In the data rows, the value 50 means zero.
Here are some points:
91,27,68,47,59,52,50,70,44,52,42,73,34,44,25,57
17,83,22,44,46,45,52,36,45,56,55,34,57,57,92,49
81,63,45,39,39,38,71,39,35,52,47,83,33,49,54,46
26,85,27,53,48,37,51,27,54,51,51,45,45,47,93,49
56,46,52,50,58,44,50,42,45,56,47,58,49,56,44,52
72,45,58,43,40,44,60,52,45,48,45,69,43,44,44,52
39,30,64,58,62,56,37,64,64,47,58,15,64,55,40,51
18,39,58,52,62,66,35,63,66,48,56,21,71,62,40,48
27,22,72,65,60,68,29,85,64,34,57,5,68,56,34,52
13,56,44,53,58,62,38,50,62,53,59,23,66,63,57,46
28,49,46,51,51,61,37,61,60,42,54,19,55,59,61,48
40,25,76,54,53,61,30,71,67,39,58,23,63,55,32,50
80,43,54,51,44,35,63,46,35,48,41,79,37,45,42,54
86,31,71,52,54,55,47,72,50,52,43,68,41,46,25,55
84,17,71,46,57,57,54,71,47,46,53,51,52,45,21,55
16,54,48,56,48,60,37,58,55,48,55,22,64,67,53,38
2,84,24,54,45,46,50,23,52,55,53,35,56,60,90,46
76,48,60,49,53,43,57,43,51,55,44,71,36,42,45,50
75,24,74,47,46,55,46,67,54,47,45,55,49,44,16,49
49,74,30,49,45,38,59,32,45,56,56,49,41,51,71,51
70,41,58,47,42,46,54,42,45,50,44,73,41,44,37,53
47,47,46,52,50,52,48,42,47,50,49,45,54,48,48,54
14,21,76,61,63,71,22,75,71,38,60,5,75,61,29,50
71,67,38,44,41,34,68,26,40,59,41,85,37,39,54,51
51,79,26,38,47,44,65,36,44,58,46,82,38,44,74,44
99,12,88,45,56,58,51,75,48,44,46,77,43,34,2,61
55,28,55,47,60,53,52,68,54,51,55,39,57,50,34,49
43,19,75,53,55,63,37,70,60,44,55,37,63,56,17,42
53,71,36,49,42,45,59,38,47,52,52,57,43,48,65,45
38,80,22,50,43,41,60,35,46,56,46,47,45,54,81,43
85,69,43,38,41,31,73,24,34,59,38,99,29,38,57,50
57,77,34,43,40,41,66,26,44,52,47,64,33,46,72,47
12,60,44,58,51,58,37,58,62,44,51,15,70,59,60,49
25,82,25,43,51,52,51,41,55,55,51,55,51,51,79,45
26,81,20,49,50,45,52,30,52,53,51,36,51,51,80,46
50,79,32,48,40,45,59,41,39,56,45,63,43,52,73,46
83,63,40,40,47,39,71,30,31,60,41,99,33,37,54,55
40,20,70,59,61,59,30,70,60,41,54,21,63,60,27,50
23,25,68,59,65,67,24,73,67,43,58,7,74,56,39,45
57,55,42,49,48,42,54,45,42,60,51,50,43,48,55,58
18 more points follow, each with its number after it:
62,22,68,50,54,58,45,68,54,49,51,38,55,53,14,48 0
49,43,55,52,50,56,44,64,58,50,50,45,58,50,39,51 1
31,34,62,63,60,55,31,64,63,43,53,15,65,58,43,46 2
34,25,64,52,66,71,29,67,63,46,62,13,64,45,33,65 3
51,55,38,55,50,42,55,32,38,53,41,59,43,51,58,48 4
39,76,22,47,51,44,59,22,45,58,47,56,41,47,80,54 5
29,56,43,53,52,51,47,58,56,46,53,29,57,58,62,43 6
95,13,79,48,57,51,55,75,42,45,48,71,41,39,11,58 7
46,41,58,54,55,58,38,55,47,44,55,41,65,53,39,47 8
32,35,65,63,56,65,32,65,66,40,59,6,65,54,42,52 9
36,41,57,52,53,66,39,70,60,42,59,17,64,54,50,53 10
41,21,65,59,59,60,39,68,59,37,54,30,59,50,36,54 11
79,18,75,50,58,55,50,63,46,50,51,67,49,46,16,53 12
38,55,46,47,44,53,51,51,50,53,52,43,54,60,55,46 13
20,94,25,50,41,47,55,31,46,49,46,43,46,52,87,48 14
51,53,54,39,41,53,47,53,50,57,46,58,46,58,57,49 15
46,59,44,56,48,49,47,42,51,49,53,36,56,51,59,47 16
14,76,27,56,50,47,47,32,55,58,46,41,53,62,74,43 17
Which of these numbered points is nearest to each point below, ignoring the 2 directions in which the first points spread most? Its number follows each.
41,41,48,50,56,61,39,52,57,48,53,30,55,52,41,52 > 5
68,39,53,53,51,44,61,47,43,55,50,52,42,57,36,41 > 0
38,69,34,51,45,45,55,34,44,56,45,50,50,52,61,48 > 0
36,82,23,45,42,35,62,18,45,54,46,57,44,58,78,42 > 0
37,45,49,58,55,51,44,44,48,48,48,38,50,55,49,51 > 4
10,65,35,62,56,57,39,44,59,52,55,16,63,57,75,50 > 5
29,51,53,52,57,63,37,64,63,50,56,35,63,55,49,47 > 1
21,52,49,61,57,55,38,50,60,48,49,32,63,57,48,43 > 17
55,38,59,51,49,47,54,52,50,42,44,57,46,44,46,53 > 11
Here are 18 other points, each followed by its number:
62,72,36,45,36,33,69,36,36,58,48,70,39,44,77,52 0
76,40,54,41,46,51,55,59,45,49,48,62,41,48,42,51 1
8,86,30,58,51,51,41,32,61,49,55,33,55,53,92,42 2
71,64,46,44,42,40,64,46,39,57,40,81,35,49,54,47 3
50,75,37,41,38,44,60,29,40,54,49,70,43,50,72,49 4
70,43,56,46,48,43,56,47,40,54,45,79,44,48,41,52 5
96,25,71,49,52,40,61,57,47,48,48,79,43,38,20,52 6
42,71,33,46,37,38,59,23,46,56,44,66,44,46,73,51 7
53,26,70,50,56,58,44,60,54,47,52,53,52,48,30,50 8
43,58,43,48,49,45,53,39,45,52,47,59,47,50,58,49 9
13,38,56,58,56,74,28,77,63,40,60,7,66,58,45,51 10
79,43,54,46,51,36,61,41,48,52,49,62,41,43,41,47 11
37,67,38,50,42,52,52,42,49,49,49,45,45,53,76,49 12
32,67,38,53,49,47,49,34,47,54,53,45,51,48,75,52 13
76,49,54,45,49,38,68,37,41,56,45,87,35,42,43,50 14
65,78,31,39,38,35,70,32,39,61,42,89,37,45,66,50 15
44,49,54,56,53,51,49,54,54,38,58,37,57,43,56,53 16
58,64,41,39,39,40,64,36,41,56,42,83,38,49,58,46 17
The same question for these:
47,38,57,58,52,50,44,62,52,44,54,34,57,49,47,55 > 0
57,49,48,43,46,50,56,53,52,53,52,52,47,48,48,51 > 1
23,22,67,62,64,67,25,70,60,40,57,9,70,54,36,56 > 13
43,48,56,51,52,62,40,63,49,47,50,40,52,53,48,49 > 10
23,82,20,51,48,43,52,31,47,56,51,32,54,53,84,55 > 13
86,73,36,36,30,25,78,13,31,62,39,99,27,35,63,52 > 7
49,58,41,40,47,45,59,34,44,56,50,65,43,46,68,56 > 8
25,76,26,54,37,40,53,28,49,51,46,42,53,56,83,46 > 7
60,30,62,49,46,50,45,58,57,44,49,45,52,50,30,50 > 7
